Rows are one point carried round by a steady rotation, each followed by how many ticks it has turned.
The counts run from 0 to 1049.
[ -6  -1   6  -7  -3   6  -5   1 -10  -7 -21   0  10   2   1   2  -7  16
  16  -1  -1   2   4  18  27 -15   9  -6  -7 -11  -8  -5   3  -2  -3   3
  -4  -6 -29  23  -7  -5  18 -19   2   0 -11   5  10  14   3  12   5  -7
  -4  35  15   0   5  -5  25  14  23  -5  -4  -1   9 -10  16  -5 -13  -9
  17   5 -10  10   1 -15   8] => 891
[ -3  -1  -4   1 -13   0  -2   1  -7   5 -24   5  23  -1  14   7 -11   1
  22  -7  10   0  -5  16  22  -8 -14   4  -7  -3  -4   1   3  -1   6   0
  -7  -6 -13  14  -5 -10  41 -13  10   6  -2  -7   9   8  17   4   5   3
  10  37  12  13  -7  -1  10  -4  10  -7 -16  -7  16  -4   5  -6  -1   2
  11   0  11  -4 -13 -18 -10] => 73
[  4  -9   3   0 -14   0  -5  -1  -8  -4 -15  10  11  -2  12 -10 -12   2
   7   9   1   0  -2  13  18 -14   3   2 -20  -8 -14   1   4  -2   5  20
  -5 -17 -13  21  -5 -10  23 -10   8  -2 -20   2   2   8  12   5   3 -14
   7  36  14   0   4  -1  21   1  31 -16  -4   0  20  -7  11   2  -4   3
  11  -4   6   3  -9 -20   3] => 387
[ -4  -2   3 -10  -8   5   2   9  -8  -7 -21   8   6   5   1  12  -7  19
  16  -4   4 -11   7  14  31 -13  -1 -18   2 -10  -4  -6  11  -7  -6   4
  -2   2 -29  28  -7  -6  17 -16  11  -7  -8   0  10  17   9   7  -2   1
  -2  30  20  -1   4   3  18  16   7  -3  -9  -3   8 -16  12  -7  -4 -10
  26  11  -8   3   1   3  -4] => 896
[ -4  -3   8  -3 -14   0   4   0  -7   2 -18  11  18  -1  11 -14 -15   2
  12   6   1   2  -3  17  23 -15 -15   2  -9  -6 -11  13  13  -8  -2   5
  -3 -15 -19  20  -7 -12  33 -10   8   0  -9  -6  15  10  10  -5   1 -10
   8  30  15   2  -4  -2  17   2  14 -11 -10  -3  17  -9  13 -12  -2  -4
  11   4   3   4 -11 -19 -15] => 917
[ -3  -8   5  -1 -17   3  -2   9  -2   1 -15   3  11   0  19 -11 -12  10
  22   8   0  -3  -1  11  21 -15  -9  -3 -12  -3  -9   4  11  -6   7  11
   1 -10 -16  31  -7 -20  24  -7  16 -12 -21   2  -5   8  13  -3  -8   1
   2  32  17  -6  -1   7   4  11  23  -4  -8   6   7 -11  19   2  12   1
  22   5  -2   7  -1  -7  -1] => 921
[ -2  -3   3   5   1   2  -3   3  -3   7 -23  11  12  -1   0   7 -10  13
  18  -2   3  -2   5  20  19 -12  -9  11 -10 -11 -13   0   5  -2   7 -15
  12 -11 -16  26 -14  -1  28 -22   1   6  -2  -2  10   7  14  15  -4   9
   2  35   9  12  -2   1  21  -3  16  -5 -10  -7  15 -23   8  -7  -2 -10
  14   5  -8   0  -1 -18   6] => 448
[ -5   3  10   4 -11   7  -3  12  -2   2 -16  13  19  -3   9  -4 -18   2
  20   5   9  -4   2  12  18 -11 -17   8 -11   0 -11  11  15   0   6  -6
   4 -15 -12  18 -11 -15  36  -8   0  -2  -8  -1  12   3  14   0  -7   2
   8  33   6  11  -6   4  12   2  15  -9 -11   4  14 -12  17 -15   3   0
   8   1   7   2 -12 -23  -7] => 687
[  6  -4   1  11  -6   7  -2  11   2  -5 -13  17   4  -5   4  15  -4  16
  11  -6   6 -12   4   5  13 -10   7  -5 -14   1 -10  -2   4   5   8  -1
   7  -4 -17  31 -10   1  20 -10   2  -8 -20   7  -2  10  22  15  -7   5
  -3  38   5   8   3   4  19   6  28 -13  -4  -7  19 -12   1   2  -1   5
  21   1   2   1  -6 -12  14] => 610
[ -7  -5  -4   3  -4   8 -10  -5 -11  -2 -20   3  13  -8   8  13 -11  14
  22   1   4  -5   7  13  22 -12   7  10 -16  -9  -7  -7   2   1  15  -4
   8 -10 -10  24  -7  -3  13 -22   7   5  -3  -2   7   1  14  14   1  10
   1  44  12  10   4  -2  19   3  23 -14  -5  -6  13 -10   7   2  -2   2
  14   4  -2  -2  -2 -23  19] => 713
[  3   5   7   7  -7   6   3  10  -8  -8 -15  20  11  -1   4   8  -1   5
  10  -8  12  -5  -2  14  22  -5  -5   1  -3  -1  -4   6  16  -6  -2  -7
   2  -8 -24  24  -9  -1  26  -6  -1  -6  -8   0  18  16  18   0  -7  -9
   1  32   9  14   3   5  21   9  14 -15  -4  -2  23 -10   3 -16  -8   0
  16   2   9  -2 -21 -18  -8] => 372
[  1   1   3   1 -16   3  -6   8  -6  -5 -13  13  11   6  14   9  -7  11
  14  -8   9 -10   0  17  36  -9  -7 -11  -1  -9   2  -4  14 -12   4   3
  -2  -1 -18  26  -7  -8  19  -7   9  -6  -1  -6  11  19  16   5   2  -6
   1  35  18   5  -5   9   8   9  -1  -8 -14 -11  21 -21   4 -10  -2  -6
  20  -2   2  -3  -7  -5  -5] => 1010
[  6  -6  -3  -6 -14   0  -2   5  -3   6 -21   9  17   2  17   0 -16   6
  21  -2  10  -4   0  13  22 -12 -23  -7  -8 -10  -5  -3   9  -8   2   4
  -5  -9 -13  14  -5 -15  36 -15  15  -3   2  -7   8  10  15   0   0   5
  13  32  17   3  -8   9   8  -7   7  -9 -19  -7   9 -22  12  -8   5  -3
  13   7   8  -2  -6  -7 -13] => 303
[ -4  -8  -4 -14  -7   5   2   0 -12  -8 -22   9   1  -3   7  12  -8  12
   6   4   3  -8   3  14  27 -17   3 -13  -7 -13  -5  -6   9 -11  -8   9
  -2 -11 -27  28   1  -2  12 -15  16  -1  -1  -4   9  17  10   9   4   0
   4  24  24  -2   6   1  27   3  12 -15  -5  -8   9 -10   6  -2  -6  -6
  22  16  -2  -3  -1  -1 -12] => 264
[  7   0  -9  -5 -13   6  -3   6  -6  -2 -13  21   1  -7   1  21 -17   9
  13 -12   9 -18   5   6  23  -3   3 -23  -4  -6  -3 -10  14  -3  -4   2
   1  -6 -16  10  -3  -9  26  -9   8  -1   9  -8  14  15  18   6  -3   7
   7  32   8   6  -2  -5  28  -2  10 -14  -7  -9  20 -18   9 -11 -11  -3
  13  15   9  -2 -14  -5  -1] => 734
[ -4  -2  -1  -5 -15  11  -8   7  -7 -12 -11   4   1  -4  12  10 -10  18
  15   5   3 -12   8   5  25 -18  12 -16  -8  -3  -2 -11  14  -3   5  16
  -2  -3 -22  29  -4  -9   6  -5  14  -7 -15   4   2  11  16   5  -3  -1
   1  37  18  -3   6   2  12  18  21 -11  -3   4  11  -7  13   2  -4   1
  25   7  -3  -1  -1  -4  11] => 254
[  5 -11   2  -1  -8   4  -3  -1  -7  -4 -17   8  13  -2   9  -3  -3   8
   5   6   0   2   0  13  20 -14   5   6 -18 -11 -13  -2   0  -2   8  12
   0 -15 -15  31 -11  -1  12 -13   6   1 -18   4   3  11   8  16   2 -11
   1  38  13   3   3   4  24   3  33 -18  -6  -4  20 -11   6   2  -9   1
  16   0   2   3  -1 -18  11] => 386
[ -4  -5  -7  -5 -22   5  -6   0  -8   1 -19   3  16  -6  20  -2 -25   2
  22  11   5  -3   3   6  19 -13  -6  -6 -14  -6  -5  -1   9  -3   4  13
  -5 -16  -8  12  -3 -24  29  -9  21   1  -3  -7  -1   1  18  -2   3   4
  11  36  20   1  -5  -3   9  -6  18 -12 -12   3  10  -6  14   1   3   5
   9  12  11  -3  -8 -13  -5] => 945
[-10 -10   2  -1  -8   1   3   3   0   6 -31   8  12  -1   2   1 -20   7
  14   8  -2  -9   5  16  11 -20   0  -2 -16  -2 -11   3  -6  12  -1   4
   0 -12 -22  26  -8  -6  32 -20   5   7 -19   8  -2   4   7  12  -4   8
  -3  30   5   3  -3  -2  27   1  28  -2 -10   1   4  -3  15   3   6  -9
  12  12 -10   1   1 -16  -1] => 438
[ -6 -11  -4 -11 -10   3   1  -1  -9   1 -23   5   5  -4   9  -7 -20  10
  14  12 -10  -3   5  10  18 -18   3  -7 -17  -8 -11   0   5  -3  -2  11
   2 -19 -22  25  -2 -12  20 -19  17   2 -13   3  -2   6   7   5  -1   4
   4  28  17  -5   4  -7  23   4  30 -11  -4   1   4  -5  20   4   2  -6
  15  16  -6   2   2 -10   0] => 36
[-12   0   2 -15  -7   7  -5   1 -16   2 -22   3  18  -5   9   5 -18   5
  16   8   8  -1   3  19  26 -16  -9   7  -3 -10  -2   4  12  -5  -1  -4
  -3 -16 -22  18  -6  -7  23 -18  10   6   3  -4  22   3   5   2   0   1
   8  32  19   8   4  -3  19   3   7 -13  -6   2   5  -6  15 -14 -10  -9
  10  16   2  -1  -6 -18 -13] => 803
[  0   0   0  -2  -5   5   0   6  -6   4 -21  18  12  -8   2   9 -15  10
  14  -2   6  -8   2  12  18 -10 -12   5  -9  -8 -10   6  12  -3  -3 -14
  11 -18 -16  13  -8  -4  34 -21   3   5   3  -6  16   5  15   6  -7  11
   7  30   9  13  -1  -4  28  -5  13 -16  -3  -5  14 -16  12 -13  -4  -6
   9  16   5   2  -9 -16  -9] => 826
[ -4  -4  12   2 -12   6  -7   6  -4  -6 -20   0  21   3   8  -5  -8   9
  11   8   4  -3   1  14  21 -17   3   6 -11  -5 -11   1   0   2  11  12
  -4  -7 -19  30 -11  -9  14 -10   4  -2 -24   8   5   8   2  11   1 -11
  -1  40  15   3   5   6  12  17  31  -6 -10   3  12  -7  12  -3  -5  -2
  14  -6  -2   7  -1 -19   7] => 777
[ -4  -5  -2  -1  -8   5   3   8  -6  -2 -17  17  -1   0   0  16 -10  18
  11  -5  -1 -21   9  13  27 -15   7 -21  -3  -6  -2  -7  10  -3  -2   3
   1   0 -25  30  -3  -1  14 -11   8  -4  -5   1   6  19  14  13  -2   6
  -5  28  20  -3   1  -1  24  10   8  -7  -8  -6  11 -16  10  -4  -5 -10
  21  11  -8  -1   0   0   4] => 115
[  3  -2   5  -3  -8   8  -9  14  -2   1 -19   5  16   1  12  18  -8  10
  15  -1  17  -9   2  13  29 -17 -21  -4  -4 -10  -2  -2  12  -6   9  -1
   5  -3 -15  25 -12  -8  17 -11   6  -3  -5  -1  14  10   9   7  -2   5
   5  36  18   4  -4  18   5   3   6 -11 -19  -2   9 -24  11 -13   3  -7
  21   7   7  -5   0  -3  -9] => 545
[ -9   1  -3  -7 -18   8  -5  -2 -15 -10 -15   9  12  -3  12   6 -12   4
  18   0   7  -7  -2  14  34  -8   2  -9  -5  -5   2  -4  16 -10  -1  12
 -11 -10 -20  18   1 -12  23  -1  13  -5  -2  -7  14  12  16  -4   6  -8
   4  33  23   5   3  -1  14   9   2 -12  -7  -4  16   0   6  -8  -7   0
  13   9   6  -2 -14 -13  -9] => 251
[ -7  -3  -5  -5  -3  14  -5  -2 -10   0 -28  -4  13  -7   8  20 -11  13
  20   7  10  -4   5  14  20 -19   2  10 -10  -6  -2  -5   0   1   5   0
   2  -9 -21  23  -4  -2  19 -21   7   8 -10   5   4   1   9  13   1  11
   4  40  17  10   8  -2  20   4  21 -10  -4  -2   3  -1   5   3  -1  -3
  17  14   1  -3  -4 -22   6] => 954
[ -5  -4  -2  -7 -13   9  -6   3 -10  -9 -16   7   3  -3  11  15  -4  17
  17   0   6 -10   5  12  32 -15   8 -11  -3 -10   1 -11  11 -12   0   8
   0  -3 -24  32  -1  -5   3 -12  15  -7  -6  -1   7  13  16   6   2   0
  -2  34  26   0   6   3  14  13  11 -12  -6  -5  10 -14   7   0  -4  -3
  28  11  -1  -4  -2  -1   4] => 253
[  5  -6   0  -1 -13   0   1   4  -6   1 -18  10  13   6  12   0  -5  12
  12  -6   5  -5  -1  14  32 -10 -12  -6  -4 -15  -8  -2   8 -15   0   8
  -3  -6 -19  27  -9  -6  25 -12  12  -6  -3  -6   9  22  10   9   4  -9
   6  29  23  -1  -5   5  16   0   8  -7 -16 -13  16 -23   8  -5  -2  -9
  19   1   1   1  -2   0  -9] => 769
[ -6 -12   2  -4 -11   7  -5   8  -3  -4 -21   1  12   4  16   9  -7  14
  12   5   4  -9   5  16  27 -23  -2  -8  -9  -7  -3  -5   3  -2   5  13
   1  -3 -21  36  -6  -7   8  -6  14  -7 -19   6   2  14   8  11   4  -5
  -2  36  24  -3   1  15   8  12  15  -4 -16  -5   8 -13  11   0   3  -6
  26   4  -2  -5   7  -2   0] => 782
[  3  -2   4 -11 -22   7  -9  12   0  -7  -9  14   7  -1   7   6 -22   7
   9   7   4 -18   6   5  19 -14   3 -25 -10  -3 -10  -5  18   3   0  19
  -3 -11  -9  15  -6 -19  17  -1   8  -6  -9   1   4  10   7   7  -1  -3
   6  37   8  -8  -4   0  18   6  24 -11 -12  10  13 -10  24  -6 -14   0
  13   7  11   6  -4  -7   6] => 646
[-10  -2  -5  -3 -20   3  -7   0 -11  -3 -16   5  11  -4  12   1 -22   8
  26   0  -2  -8   7  12  26  -7   9 -20 -11  -3  -5 -11   5   1   3  17
 -14  -7 -14  13  -1 -17  32  -7  11   0  -6  -5   1  11  16   4   6   0
   1  37  14  -1  -3 -10  15   8  19  -1 -11   0  12  -1  18   5  -9   1
  10   2  -5   4  -9 -13  10] => 100
